Each row of this table is followed by its label. One hidden rule gives the labels. It looks at one to three of the table's principal directions, none of them among the few with the most spread.
[ 1.1   0.48 -0.78 -0.18  1.22 -1.75 -0.32 -0.17 -1.18 -1.16 -0.42 -1.23
 -0.13 -0.59 -1.46 -0.77  1.47  0.63 -0.67  1.71  1.6   1.53 -1.    2.11
  0.49  0.76  0.53  0.59 -1.45 -0.69 -1.23 -0.44] Z350
[ 0.69  0.87  0.17  0.42  1.62 -0.1  -0.26  0.43 -0.65 -0.59 -1.73 -0.82
  0.6  -0.88  0.76  0.03  0.18  0.26 -0.42  1.67  1.24 -0.97 -0.24 -0.46
  1.05 -0.02 -0.07 -0.22 -0.5   0.18 -0.86  0.86] Z261
[-0.8  -1.65  0.52  1.58 -1.53 -0.06 -0.07 -1.38  0.69  1.53  0.94  0.52
 -0.5  -0.74 -1.37 -0.49  0.13 -0.57  1.18 -1.66 -1.81  0.35  0.17 -1.21
  0.49  0.4  -0.51 -0.54 -0.41 -0.12 -0.76 -1.77] Z350
[-1.94 -1.39  0.34 -0.69 -1.69  0.58  1.6  -0.27 -0.4   0.37  1.85 -0.42
  0.33  0.45  0.34 -0.38 -2.45 -0.61 -0.56 -1.45 -0.6  -1.48  0.93 -0.45
 -1.17 -0.64 -1.87 -0.37  1.81  0.84  1.42  1.75] Z350
[ 0.54 -0.71 -0.52  1.64 -0.58 -0.69 -0.45 -1.62 -0.37  0.84 -1.25  0.55
 -0.02 -1.27 -1.43 -0.94  1.36 -0.46  0.76 -0.1  -0.14  1.26 -1.15 -0.63
  1.04  1.14  0.31 -0.52 -1.96 -0.67 -1.27 -2.5 ] Z987
[-0.52  0.01  0.07 -0.17  0.52  0.77 -0.94  0.63  1.77  0.89  0.16 -0.05
 -0.39  1.43  1.3   0.08 -0.56  0.23  0.69 -2.41 -1.76  0.24  0.33 -0.47
  0.41 -0.62  0.1  -0.21 -0.56 -1.74 -0.66  1.11] Z350
[-1.2  -0.55  0.8   0.03  1.45  0.42 -0.14  0.63  0.12  0.41 -0.71 -0.08
  0.07 -0.02  1.41  0.39 -0.16 -0.65 -0.33 -0.26  0.09 -1.5  -0.18 -0.31
  0.85 -0.45  0.82 -0.07  0.64 -0.2  -0.86  3.13] Z89
[-0.29 -0.08  0.27 -0.26  0.47  0.18 -0.66 -0.26  0.12 -0.16 -0.59  0.49
  0.37  0.17  0.3   0.33  0.82 -0.38  0.    0.1   0.03  0.63 -0.37 -0.1
  0.62 -0.04  0.43 -0.35 -0.55 -0.46 -0.2   0.04] Z350
[-1.33 -1.94 -0.07 -0.37  0.55 -0.66  0.15 -0.55  1.01  1.04 -0.07  1.74
 -0.7   0.68 -1.05  0.35 -0.36  1.11  1.33 -0.63 -1.52  0.15  1.03  1.11
 -0.17 -1.51  0.59  0.45  1.05  0.26  0.64  0.39] Z89
[ 0.03 -1.25 -0.07  1.17 -0.72 -0.69 -0.01 -1.53 -0.53  0.62 -0.76  0.4
  0.33 -1.27 -1.16 -0.72  0.15 -0.14  0.31  0.23 -0.04  0.15 -0.33 -0.61
  0.59  0.5  -0.33 -0.44 -0.6   0.35 -0.53 -1.35] Z987
[-0.33 -0.91 -0.53 -0.47 -0.88 -1.46  0.44 -1.07 -0.54 -0.22  1.95 -0.66
 -0.59 -0.18 -2.29 -0.29 -0.25  0.28 -0.51  0.22  0.43  1.48  0.12  1.67
 -0.35  0.72 -0.14  0.14  0.06  0.48 -0.2   0.27] Z89
[-0.72 -0.78  0.29 -0.08 -1.48 -0.04  0.62 -0.51 -0.11  0.22  1.56  0.4
 -0.63 -0.25 -1.01 -0.19 -0.14 -0.68 -0.05 -0.35 -0.32  0.37  0.    0.27
 -1.    0.37 -0.19  0.3   0.88  0.53  0.26 -0.88] Z483
[ 0.08  0.87  0.15 -0.43  0.69  0.98 -0.33  0.83  0.4  -0.09 -1.15  0.39
  0.45  0.49  1.57  0.32 -0.22  0.3   0.09 -0.25 -0.22 -0.6   0.32 -0.93
  0.26 -0.23  0.06 -0.51 -0.34 -0.05  0.58  0.61] Z261
[-1.03 -0.64  0.32  0.15  0.65  0.13  0.35 -0.21 -0.33  0.77 -0.82  0.56
 -0.04 -0.44  0.24  0.17 -0.26  0.17  0.07 -0.17 -0.24 -0.91  0.32 -0.88
  0.92  0.21  0.36 -0.82  0.07  0.91  0.2   1.81] Z89
[-1.79 -2.31  0.48  0.71 -0.84 -1.36  0.59 -1.67 -0.04  0.63  0.62  0.31
  0.25 -1.86 -3.42  0.11 -0.35  0.17  1.19  0.41  0.13  0.23  1.29  0.2
  1.66  0.86 -0.53 -2.02 -1.05  2.39 -0.27  0.21] Z89
[ 0.11  0.43  0.52  1.64  0.05  0.83  0.31 -0.3  -0.5   0.57 -0.85  0.34
  0.21 -1.29  0.33  0.71  0.87 -1.22  0.32  0.64  0.29 -1.1  -0.43 -2.08
  1.1   0.66  0.45 -0.7  -0.16  0.81 -0.41 -0.14] Z483
[-1.14 -2.07 -0.07 -0.65  1.34 -1.4  -0.12 -0.92 -0.57  0.28 -1.44  1.25
  0.01 -0.21 -0.84 -0.53  0.36  1.03 -0.05  0.54 -0.06  0.24 -0.02  1.48
  0.44 -0.48  1.    0.29  0.16  0.25  0.05  1.28] Z350
[ 0.63 -0.3  -0.46  0.68 -0.76 -0.37  0.59 -0.92 -1.29 -0.12  0.35  0.5
 -0.01 -0.37 -0.8  -0.32  1.56 -0.54 -0.24  0.26 -0.09  0.61 -0.89  0.13
 -0.6   0.55  0.49  0.8   0.03 -0.12  0.63 -1.81] Z89
[ 1.54  1.34 -0.85 -0.79 -1.11 -0.68 -0.12 -0.41 -1.53 -1.4   0.19 -0.44
  0.21 -0.16 -1.03 -0.98  1.55 -0.1  -1.06  1.12  1.5   2.37 -1.34  0.98
 -0.73  1.58 -0.28  0.08 -1.51 -0.33  0.56 -3.09] Z261
[-0.62 -0.81  0.13 -0.14  0.23  0.46 -0.96 -0.14  1.48  0.89  0.22  0.99
 -0.4   1.34  0.67  0.15  0.32  0.06  0.75 -2.12 -2.06  0.81  0.06 -0.06
  0.02 -0.76  0.68  0.34 -0.12 -1.67 -0.26  0.06] Z350
[ 0.54  2.27  0.59 -1.47  1.21  1.68 -0.92  2.26  0.89 -0.36 -0.86  0.55
 -0.33  1.32  2.89  0.6   0.    0.89 -0.49 -0.47 -0.48 -0.48  0.38 -0.98
 -0.34  0.07  0.81 -0.07  0.17 -0.07  1.03  0.94] Z89
[ 0.9   0.97 -0.59  0.09 -0.88 -0.45  0.27 -0.33 -0.98 -0.68  0.23 -1.15
  0.48 -0.71 -0.83 -0.26 -0.05 -0.33 -0.67  0.96  1.68  0.64 -0.47  0.04
  0.28  1.27 -0.64 -0.8  -1.09  0.57 -0.11 -0.61] Z261
[ 0.44  1.27  0.13 -1.21  1.78  0.02  0.04  1.04 -0.15 -1.36 -1.22  0.26
  0.62  0.24  0.37  1.23  0.11  1.2   0.05  2.45  1.24 -0.48  0.97  0.71
  0.25 -1.13 -0.01 -0.13  0.43  1.3   1.26  0.51] Z89
[-0.24 -1.26  0.06  0.94 -0.71 -0.14 -0.56 -1.46  0.82  0.82  0.14  1.38
 -0.61 -0.35 -1.48 -0.6   1.23  0.11  1.46 -1.11 -2.19  1.71 -0.03 -0.44
  0.    0.12  0.03  0.19 -1.04 -1.   -0.59 -3.25] Z350
[-0.06 -0.83  0.29  1.81  0.53 -0.14 -0.02 -1.53 -0.17  0.4  -1.29  0.95
  0.52 -1.55 -1.48  0.26  1.48  0.2   1.62  0.74 -1.06  0.19  0.48 -1.53
  1.66  0.   -0.29 -0.89 -1.48  0.51 -0.32 -2.17] Z261
[-0.04 -1.64 -0.02  0.64  0.99 -1.18 -0.1  -0.45  0.49  0.31 -0.42  0.67
 -0.14 -0.18 -1.06  0.21  0.21  0.88  0.95  0.61 -0.58 -0.48  0.54  1.35
  0.01 -1.52  0.62  1.2   0.95 -0.01 -0.35 -0.09] Z350
[-1.8  -2.97  0.96  2.04 -0.75 -0.28  0.95 -2.38 -0.42  0.9  -0.19  0.86
  0.79 -2.09 -1.9   0.04 -0.11 -1.07  1.34  0.49 -0.9  -1.18  0.65 -1.39
  1.02 -0.76 -1.23 -0.74  0.46  1.18 -0.49 -0.98] Z261
[-0.05  0.24  0.67  0.31  0.23  0.73 -0.45  0.99  0.99  0.15 -0.42 -0.49
  0.25 -0.13  1.49  0.27 -1.23 -0.56 -0.07 -0.15  0.33 -1.63  0.17 -0.61
  0.03 -0.49 -0.05  0.06  0.78 -0.09 -1.    1.34] Z261
[ 0.98  1.76  0.18 -0.19  0.71  1.51 -0.64  1.28  0.21 -0.58 -0.89 -0.15
  0.18  0.47  2.62 -0.14  0.29 -0.13 -0.63 -0.44 -0.42 -0.53 -0.46 -1.27
 -0.55  0.28  0.33  0.52 -0.28 -1.14 -0.11  0.02] Z261
[ 0.34 -1.07  0.06  2.09  0.9  -0.35 -1.35 -1.46  1.07  0.77 -1.46  0.94
  0.39 -0.82 -1.01  0.48  1.86 -0.3   1.82 -0.13 -1.23  0.95 -0.28 -0.72
  1.94 -0.35  0.92 -0.26 -1.82 -1.28 -1.85 -1.67] Z350
[ 0.33 -0.16  0.14  1.35 -0.79 -0.19  0.29 -0.26 -0.01 -0.05  0.83 -1.59
  0.56 -1.12 -0.76 -0.26 -0.67 -0.43  0.22 -0.13  0.24 -0.79  0.4  -0.69
  0.6   0.54 -1.11 -0.61 -0.71  0.34 -0.95 -0.07] Z261
[-1.13 -0.71 -0.05 -1.92 -0.94 -0.33  0.78 -0.01 -0.54 -0.12  0.94  0.77
 -0.43  0.82 -0.43 -0.48 -0.87  0.56 -0.69 -0.25  0.05  0.47  0.36  1.2
 -1.43 -0.1  -0.39  0.1   1.23  0.95  1.84  0.23] Z350
[-1.01 -3.05  0.49  3.08 -0.93 -1.52  0.6  -3.25 -0.8   1.06 -0.17  1.05
  0.39 -3.15 -4.27  0.11  1.98 -1.19  1.93  1.18 -0.3   0.5  -0.04 -0.68
  2.15  0.81  0.06 -1.13 -1.32  1.51 -1.34 -2.59] Z89
[ 1.    1.76  0.38  1.92  0.41  1.   -0.11  0.29  0.18 -0.15  0.08 -0.78
 -0.16 -1.29 -0.13  0.87  1.52 -0.92  0.79  0.6  -0.1  -0.11 -0.13 -1.97
  1.28  1.07  0.18 -0.61 -1.46  0.01 -1.34 -1.2 ] Z483
[ 0.73  0.07  0.28  2.91  1.27 -0.01 -0.52 -0.67  0.01  0.11 -1.51 -0.82
  0.75 -1.95 -0.53  0.36  1.82 -1.22  1.24  0.98  0.26 -0.53 -0.71 -1.37
  2.35  0.21  0.27 -0.45 -1.99 -0.9  -2.67 -0.88] Z261
[ 0.09 -0.15 -0.15  0.5   1.79 -0.01 -1.35 -0.25  1.72  0.49 -1.64  1.14
 -0.34  0.37 -0.21  0.52  1.07  0.7   1.81 -0.12 -1.31  1.19  0.19  0.13
  1.14 -1.06  0.86  0.09 -1.27 -1.54 -1.33 -1.02] Z350
[ 0.88  1.02 -0.63  0.78 -2.11 -0.81  1.08 -0.98 -2.07 -0.1   1.02 -1.12
 -0.37 -1.74 -2.41 -0.97  0.79 -0.48 -0.68  0.87  1.62  1.28 -0.84 -0.62
  0.44  2.95 -0.8  -1.39 -1.74  1.61  0.21 -2.31] Z350
[-2.82 -3.21  0.53 -0.51  0.32 -0.11  0.24 -0.9   1.14  1.58  0.16  1.55
 -0.46  1.03  0.02 -0.27 -1.41  0.34  1.01 -2.04 -2.42 -0.6   0.91  0.45
 -0.31 -2.19 -0.34  0.39  1.71 -0.67  0.21  1.62] Z350
[-1.16 -1.58 -0.41 -1.31 -1.21 -1.12  0.2  -1.2   0.35  0.46  0.92  1.34
 -0.45  0.66 -2.19  0.02 -0.57  0.72  0.5  -0.25 -0.21  1.76  0.63  1.65
 -0.44 -0.28 -0.13 -0.48  0.37  0.92  1.21 -0.69] Z89
[ 0.23 -0.85  0.34  1.93  0.43 -1.1  -0.26 -0.96 -0.03  0.13  0.39 -0.14
 -0.36 -1.52 -2.53  0.17  2.35 -0.36  1.28  0.74 -0.34  0.9  -0.26  0.4
  1.38  0.52  0.67  0.11 -1.35 -0.12 -1.66 -1.94] Z483
[-0.08 -0.4   0.44  1.21  1.01 -0.32  0.1   0.13 -0.15  0.17 -0.14 -1.33
  0.16 -0.73  0.33  0.18 -0.29 -0.75 -0.2   0.69  0.71 -1.58 -0.34 -0.04
  0.8  -0.72 -0.09  0.49  0.76 -0.36 -1.74  1.73] Z350
[ 0.46  0.32 -0.32 -0.22 -0.97  0.26  0.1  -0.94 -0.36 -0.47 -0.77  1.06
  0.79 -0.56 -0.63  0.18 -0.01  0.31  0.24  0.93  0.27  0.77  0.45 -0.84
 -0.1   0.54 -0.56 -0.98 -0.74  1.22  1.31 -1.98] Z987
[ 1.39  1.6   0.18  1.83 -0.04  0.23  0.26 -0.15 -1.48 -0.43 -0.22 -1.23
  0.49 -1.74 -0.22  0.61  1.69 -1.44 -0.59  1.64  1.72 -0.48 -1.09 -1.6
  1.44  1.73  0.34 -0.72 -1.09  0.8  -0.89 -0.47] Z483
[ 0.54 -1.4  -0.28  1.37 -0.67 -1.01  0.12 -1.19 -0.07 -0.13  1.03 -0.49
  0.01 -0.51 -1.44 -0.48  0.56 -0.69  0.38  0.24 -0.34  0.38 -0.57  1.12
 -0.74 -0.83 -0.3   1.69  0.6  -1.24 -1.25 -1.89] Z261
[-0.88 -2.31  0.21  0.79 -0.24 -1.85  1.03 -1.64 -0.97 -0.37  0.91 -0.63
  0.36 -1.49 -3.03 -0.43  0.04  0.06  0.5   1.52  0.45 -0.09  0.55  1.45
  0.28 -0.75 -1.28  0.27  0.44  0.94 -0.48 -0.85] Z261
[-0.49 -1.45  0.01  0.78 -0.32 -0.84  0.09 -0.83 -0.34  1.1   0.1   0.54
 -0.56 -0.73 -1.21 -0.8   0.52  0.54  0.28 -1.04 -0.99  0.16  0.01 -0.15
  0.54  1.08  0.71 -0.28 -0.62  0.47 -0.16  0.02] Z350
[ 0.33  0.91  0.23  0.36 -0.37  0.76 -0.36  0.26 -0.33 -0.26 -0.17 -0.68
  0.67 -0.5   0.95  0.09  0.24 -0.97 -0.73 -0.32  0.65 -0.25 -0.52 -1.3
  0.72  1.47  0.23 -1.01 -1.16  0.06 -0.45  0.88] Z350
[-1.33 -2.6   0.15  1.07 -0.16 -0.95 -0.08 -1.84  0.52  1.11 -0.64  1.07
 -0.24 -1.09 -2.01 -0.84  0.04  0.05  1.5  -0.39 -1.23  0.57  0.2   0.19
  0.65 -0.45 -0.32 -0.23 -0.58 -0.29 -1.26 -1.36] Z987
[-0.2  -0.1   0.31 -0.16  0.5  -0.24  0.36 -0.27 -0.87 -0.67 -0.32 -0.34
  1.02 -0.41 -0.18  0.61  0.06  0.06 -0.36  1.36  0.93 -0.64  0.41 -0.12
  0.76 -0.41 -0.6  -0.63  0.17  1.1   0.72  0.79] Z350
[-1.07 -1.94 -0.31 -1.02 -0.53 -1.32 -0.3  -0.63  0.54  0.98  0.62  1.13
 -0.96  0.92 -1.37 -0.87 -0.19  1.04  0.3  -1.51 -1.05  1.41  0.1   1.87
 -0.52 -0.09  0.66  0.31  0.17 -0.29  0.41 -0.04] Z89
[ 0.64  2.07  0.06 -1.42  0.26  1.16 -0.37  1.92  0.36 -0.99  0.97 -1.03
 -0.16  1.54  2.36  0.44 -0.39 -0.42 -1.35 -0.47  0.54 -0.1  -0.38  0.3
 -1.1   0.04  0.29  0.69  0.68 -0.99  0.26  1.52] Z89
[-0.11 -1.45 -0.18  1.28  0.2  -0.96  0.25 -1.2  -1.21  0.19 -1.77  0.42
  0.63 -1.87 -0.89 -0.9   0.7  -0.53 -0.03  0.98  0.89 -0.55 -0.9   0.04
  0.69  0.78  0.69 -0.02 -0.72  0.32 -1.05 -0.1 ] Z261
[-0.47  0.45  0.19 -1.37  0.37  0.76 -0.02  0.93  0.31 -0.38  0.18 -0.45
  0.87  1.44  2.04  1.01 -1.62 -0.14 -0.94 -0.21  0.64 -1.2   0.53  0.01
 -0.19 -1.19 -0.36 -0.28  1.38  0.2   1.09  3.07] Z350
[-0.65 -3.   -0.19  3.05 -2.74 -1.54  0.87 -3.2  -0.21  1.58  2.02  0.59
 -0.96 -2.3  -4.78 -1.    1.41 -1.19  1.97 -0.83 -1.57  1.63 -0.33 -0.1
  0.34  1.21 -0.4  -0.04 -1.02  0.21 -1.52 -4.27] Z89
[-0.65  0.18  0.39 -0.25  0.82  1.53 -0.4   0.74  1.66  0.49 -0.58  0.98
 -0.12  1.22  1.78  0.58 -0.49  0.17  1.11 -1.34 -1.93 -0.54  0.75 -1.01
 -0.24 -1.61 -0.19  0.2   0.46 -1.14  0.26  0.12] Z350
[ 0.79  1.87 -0.4  -2.4  -0.69  1.35 -0.4   2.34  0.79 -0.5   1.45 -0.13
 -0.89  3.11  3.09 -0.46 -0.81  0.22 -1.43 -2.16 -0.76  0.42 -0.58  0.96
 -2.99 -0.54  0.31  1.87  1.64 -1.99  1.51  0.21] Z350
[-1.14 -2.    0.07 -0.56  0.97 -1.24 -0.14 -0.42 -0.42  0.66 -1.1   0.52
  0.09  0.26 -0.07 -0.74 -0.33  0.7  -0.33 -0.22  0.09 -0.48 -0.22  1.28
  0.42 -0.82  0.47  0.24  0.6  -0.13 -0.02  1.84] Z350
[ 0.92  2.08 -0.06 -0.72  0.33  1.45 -0.7   2.19  0.87 -0.05  0.84 -1.98
 -0.41  1.95  3.63 -0.37 -1.5  -0.21 -1.45 -2.06 -0.4  -0.96 -0.56 -0.65
 -1.01 -0.31 -0.34  0.93  0.76 -2.26 -0.64  2.22] Z261
[ 0.94  0.18 -0.6   0.64  1.73 -1.24 -0.89 -0.34 -0.58  0.07 -1.98  0.63
 -0.2  -0.57 -1.14 -0.26  2.79  0.82  0.57  0.83  0.35  1.52 -0.99  0.78
  1.67  0.95  1.86 -0.14 -2.36 -0.56 -0.79 -1.03] Z89
[ 0.59 -0.77 -0.05  1.58 -0.46 -0.01 -0.1  -1.09  0.28  0.78  0.18  1.34
 -0.86 -0.17 -0.92 -0.28  1.91 -0.34  1.26 -0.5  -1.95  0.92 -0.66 -0.36
 -0.64 -0.56  0.44  1.52  0.23 -1.31 -0.37 -3.77] Z89
[ 0.13  1.12  0.34  0.46  0.47  1.32  0.03  1.26  1.2   0.01 -0.53 -0.42
  0.55  0.25  1.61  1.3  -1.23 -0.78  0.65  0.33  0.54 -1.85  0.55 -0.96
  0.25 -1.28 -0.37 -0.25  0.83  0.1  -0.35  1.19] Z350
Here are more rows. What is the label of each one?
[ 0.73  1.33  0.39  0.15 -0.14  0.47  0.9   0.26 -1.65 -0.98  0.09 -0.49
  0.2  -0.85  0.48  0.42  0.57 -0.96 -1.18  2.23  1.65 -0.89 -0.66 -0.64
 -0.55  0.28 -0.34  0.47  1.23  1.11  0.52 -0.61] >> Z483
[-0.73 -0.56  0.1  -0.82  0.71  0.3   0.04  0.27  1.1   0.15 -0.5   1.23
  0.04  0.91  0.31  0.64 -0.91  1.14  1.01 -0.12 -1.12 -0.41  1.37  0.32
 -0.42 -1.77 -0.23  0.19  0.96  0.3   1.13  0.25] >> Z261
[-1.02 -1.15 -0.09 -1.47 -0.29 -0.43  0.26 -0.19  0.    0.07  0.63  0.84
 -0.33  1.08 -0.26 -0.47 -0.48  0.76 -0.2  -0.77 -0.79  0.6   0.38  1.27
 -1.09 -0.69 -0.17  0.49  0.91 -0.08  1.28  0.16] >> Z350
[-2.19 -3.08  1.24  1.09 -0.22  0.52  0.11 -1.2   0.93  1.25  0.12  1.49
  0.44 -0.54  0.07  0.28 -0.56 -0.68  1.08 -1.52 -2.34 -1.55  0.98 -1.2
  0.29 -1.12  0.04 -0.06  1.15  0.22 -0.21  1.08] >> Z89
[ 0.43  0.85 -0.05  0.03  1.25 -0.04  0.08  0.6  -0.16 -0.75 -1.04 -0.36
  0.37 -0.3   0.21  0.61  0.27 -0.1   0.15  1.77  1.31 -0.5  -0.09  0.47
  0.4  -0.72  0.04  0.18  0.07  0.1  -0.42  0.26] >> Z350
[ 0.92  1.03  0.54  0.04  1.98  0.09 -0.66  0.22 -0.35 -1.37 -0.69  0.15
  0.27 -0.56  0.1   0.94  1.93  0.68 -0.08  2.    0.01  0.39  0.27 -0.11
  0.63 -0.05  0.76  0.49 -0.47  0.18 -0.16 -0.55] >> Z483
[-0.2  -1.04 -0.26  0.62 -0.98 -0.74  0.09 -0.91  0.33  0.48  0.8   0.07
 -0.31 -0.36 -1.58 -0.28 -0.07 -0.23  0.6  -0.38 -0.25  0.71  0.    0.58
 -0.08  0.15 -0.11  0.07 -0.18 -0.08 -0.6  -0.97] >> Z350
[-1.09 -1.63  0.83  1.75  0.64  0.5  -0.03 -0.12  1.49  1.36  0.21  1.13
 -0.41 -0.29 -0.2   0.94  0.57 -0.41  1.88 -1.3  -2.26 -1.29  0.83 -0.83
  0.7  -1.01  1.04  0.38  0.57 -0.19 -0.78  0.56] >> Z483
[-0.17  0.33  0.11  0.28 -1.    0.42  0.97  0.52 -1.01  0.26  0.83 -0.7
  0.08 -0.25  0.61 -0.1  -0.35 -1.03 -0.92 -0.54  0.75 -1.3  -0.43 -0.68
 -0.23  1.01  0.09 -0.31  0.55  0.84  0.58  1.39] >> Z483
[-0.51 -0.28 -0.46 -1.49 -1.31  0.03  0.37  0.47  0.72  0.13  1.73  0.19
 -0.28  1.6   0.16  0.36 -1.67  0.16 -0.39 -1.21 -0.07  0.17  0.6   1.26
 -1.5  -0.48  0.    0.31  1.45  0.3   1.38  1.31] >> Z89
[-0.32 -0.39  0.33 -0.41  0.65  0.44 -0.68  0.34  1.42 -0.01 -0.94  0.69
  0.45  0.54  0.79  0.33 -0.93  0.6   0.84 -0.14 -0.72 -0.47  0.89  0.
 -0.08 -1.5  -0.37  0.05  0.35 -0.36  0.01  0.03] >> Z987
[-1.5  -2.05  0.99  2.04  0.55 -0.71  0.74 -1.28 -0.13  0.58 -0.08 -0.85
  0.58 -2.32 -1.87  0.29 -0.64 -0.5   1.14  1.03  0.05 -1.75  1.05 -0.88
  2.03 -0.5  -1.21 -1.15 -0.08  1.41 -1.66  1.12] >> Z261
[ 0.1   0.39  0.51  1.01  1.43  0.55 -0.96  0.17  1.    0.   -1.62 -0.28
  0.77 -0.77  0.57  0.59  0.16  0.02  1.    0.35 -0.18 -0.58  0.49 -1.32
  1.86 -0.2  -0.08 -1.08 -1.53 -0.29 -1.44  0.49] >> Z987
[ 1.41  1.77 -0.52 -0.23 -0.07 -0.02 -0.24  0.42 -1.33 -0.95 -0.9  -1.23
  0.3  -0.47  0.75 -1.13  0.53 -0.31 -1.42  0.8   1.71  0.59 -1.46 -0.16
 -0.09  1.55 -0.2  -0.12 -1.37 -0.63 -0.55 -0.76] >> Z987
[ 0.8   0.75 -0.19  0.49 -0.59 -0.03 -0.02 -0.48 -0.36 -0.77  0.06 -0.4
  0.37 -0.81 -0.78  0.21  0.64 -0.87 -0.03  1.32  1.12  0.79 -0.57 -0.05
  0.06  0.54 -0.31 -0.14 -0.66  0.01 -0.62 -1.69] >> Z350
[-0.12 -0.63 -0.35  0.22  0.47 -0.58 -0.8  -0.86  1.    0.61  0.21  1.04
 -0.76  0.57 -1.32  0.56  1.33  0.3   1.16 -0.49 -1.13  1.97 -0.09  0.81
  0.6  -0.34  1.06  0.23 -0.72 -1.01 -0.63 -1.01] >> Z89
[-0.56 -0.04  0.18 -1.23  1.36  0.55 -1.29  1.09  2.14  0.44 -0.7   1.61
 -0.18  1.92  1.21  1.24  0.09  0.94  1.01 -1.24 -1.29  0.38  0.84  0.68
  0.27 -1.29  1.56  0.02  0.11 -0.69  0.59  1.42] >> Z89
[-0.31  0.47 -0.12 -1.28  0.21  0.12  0.89  0.35 -1.23 -0.98  0.17 -0.81
  0.5   0.49  0.87 -0.15 -0.95 -0.09 -1.31  0.97  1.16 -0.64 -0.09  0.49
 -0.83 -0.7  -1.14  0.27  1.2   0.25  1.    1.18] >> Z261
[ 0.27  0.92 -0.06 -0.16  0.12  0.4   0.13  0.13 -0.2  -0.28 -0.56 -0.4
  0.66 -0.11  0.63  0.87 -0.89 -0.31 -0.4   1.13  1.36 -0.66  0.16 -0.66
  0.53 -0.21 -0.47 -0.8   0.34  0.87  0.25  1.07] >> Z261
[-0.09  1.2  -0.71 -2.14 -1.26  0.21  1.61  0.02 -2.26 -1.   -0.05  0.26
  0.58  0.37  0.27 -0.08 -0.95  0.1  -1.74  1.46  2.15  0.06 -0.12  0.1
 -1.2   0.73 -0.97 -0.86  0.86  2.17  3.12  0.27] >> Z261
[-0.52 -0.77 -0.45  0.2   0.15 -1.37  0.94 -0.62 -1.8   0.25 -0.39 -1.17
  0.21 -1.14 -0.92 -0.75 -0.75 -0.02 -1.11  0.84  1.86 -0.79 -0.47  0.52
  0.94  1.03 -0.09 -0.77 -0.17  1.19 -0.44  2.53] >> Z261
[-0.26  0.76  0.12 -2.65 -0.55  0.45 -0.3   1.28  0.53 -0.8   1.18  0.18
 -0.38  1.79  1.23  0.01 -1.14  0.51 -1.21 -0.52  0.24  0.62  0.29  1.32
 -1.85 -0.25 -0.02  0.54  1.3  -0.01  1.4   0.83] >> Z89
[-1.1  -1.42 -0.23 -1.02  0.41 -0.44 -0.47 -0.45  0.81  0.92 -0.69  1.89
 -0.63  0.71 -0.33 -0.25 -0.31  1.24  0.52 -1.14 -1.31  0.83  0.53  0.75
 -0.13 -0.15  1.13 -0.08 -0.02  0.05  0.55  0.82] >> Z89
[ 1.38  2.21 -0.41 -0.42  1.04  0.69 -0.75  1.85  0.44 -0.48 -0.73 -1.16
  0.03  1.12  2.16  0.    0.02  0.16 -0.54 -0.35  0.64 -0.24 -0.65  0.02
  0.   -0.11  0.3   0.37 -0.59 -1.49 -0.46  0.76] >> Z261
[-0.37 -0.46 -0.2  -0.42 -1.44 -0.82  0.9  -0.81 -1.16  0.05  0.8  -0.56
  0.04 -0.62 -1.23 -0.51 -1.22 -0.03 -0.86  0.68  1.3   0.01  0.04  0.27
 -0.23  0.71 -1.08 -0.75  0.53  1.58  0.64  0.17] >> Z261
[-0.01 -0.35  0.11 -0.14 -1.63  0.14  0.83 -0.08 -0.67  0.04  1.14 -0.51
  0.02  0.02  0.41 -0.73 -1.39 -0.46 -0.95 -0.26  0.22 -0.98 -0.13 -0.2
 -1.53 -0.19 -1.19  0.64  1.73  0.41  0.73 -0.34] >> Z261
